In the rows, 128 means zero.
Each path below is one point turned by a fixed rotation once a step. After each direction that follows a path, write how fast that rotation turns it, in degrees per step (0 if it stays still).
Each turn is a multiple of 5 degrees from 10 to 175, or 0.
Each row of a path follows its step; steps can be skipped.
Path 1:
step 1: [136 121 128 117 134 121 139 121 138 137 133 118 137 130 125 128 131 126
 123 134 117 124 124 127 130 141 134 133 122 128 126 120 124 134 130 128
 141]
step 2: [125 133 142 127 132 125 125 127 119 131 125 140 128 129 134 117 133 122
 137 132 125 139 112 128 132 133 129 130 121 122 124 139 122 126 132 121
 121]
step 4: [133 128 127 130 127 138 126 129 125 121 128 120 137 131 115 138 131 140
 129 138 141 133 125 125 135 143 127 137 123 136 131 130 123 134 124 131
 129]
step 5: [127 123 133 134 135 126 120 127 121 136 129 125 120 135 146 119 127 131
 128 141 134 126 133 137 124 118 122 123 119 136 130 129 119 130 120 128
 127]
step 6: [129 119 122 126 133 127 145 124 131 135 124 115 132 136 122 121 126 118
 126 126 116 127 129 141 131 134 142 125 128 130 134 124 132 134 125 131
 125]
step 7: [120 136 136 124 134 118 128 131 128 128 127 131 146 130 128 124 134 130
 131 132 124 146 119 124 120 128 131 142 124 128 125 133 122 131 133 130
 130]
step 9: [132 132 136 136 129 142 138 134 131 116 123 118 135 124 110 124 132 134
 133 127 132 129 135 132 135 135 121 126 127 133 129 130 125 129 123 129
 116]
step 10: [122 129 116 135 137 127 118 126 124 127 130 122 135 131 134 136 123 133
 127 144 127 122 133 130 116 118 122 136 122 136 135 136 121 130 124 125
 124]
step 11: [138 116 125 131 134 122 136 119 131 133 120 115 126 146 131 113 128 122
 123 128 131 120 125 120 127 132 132 126 123 128 126 121 130 129 126 128
 132]
step 12: [121 131 137 125 138 126 136 126 129 130 126 127 141 119 128 122 137 118
 139 131 119 135 129 133 128 127 132 131 130 120 116 125 115 134 131 119
 124]
Directions:
[126 130 126 128 129 128 124 129 129 132 129 133 126 132 128 126 127 128
 130 129 128 124 129 131 126 126 127 131 129 128 125 129 129 126 125 129
 128]
140
[129 130 127 126 130 126 133 129 130 128 131 125 127 129 128 127 123 130
 127 127 131 126 130 128 131 131 129 127 129 127 125 130 134 129 128 127
 129]
140
[128 126 127 127 127 130 127 129 124 127 129 124 129 130 129 129 130 123
 126 128 135 124 130 130 128 126 129 130 129 129 127 128 127 130 128 128
 128]
65
[130 131 134 129 127 130 129 128 129 129 127 127 127 125 130 130 128 125
 126 128 126 124 126 132 124 131 126 126 128 128 129 132 129 131 126 128
 127]
100
[125 131 131 128 124 129 127 130 127 123 129 128 125 127 126 127 130 131
 129 130 128 124 126 126 130 127 129 130 128 124 128 127 129 131 130 132
 126]
70
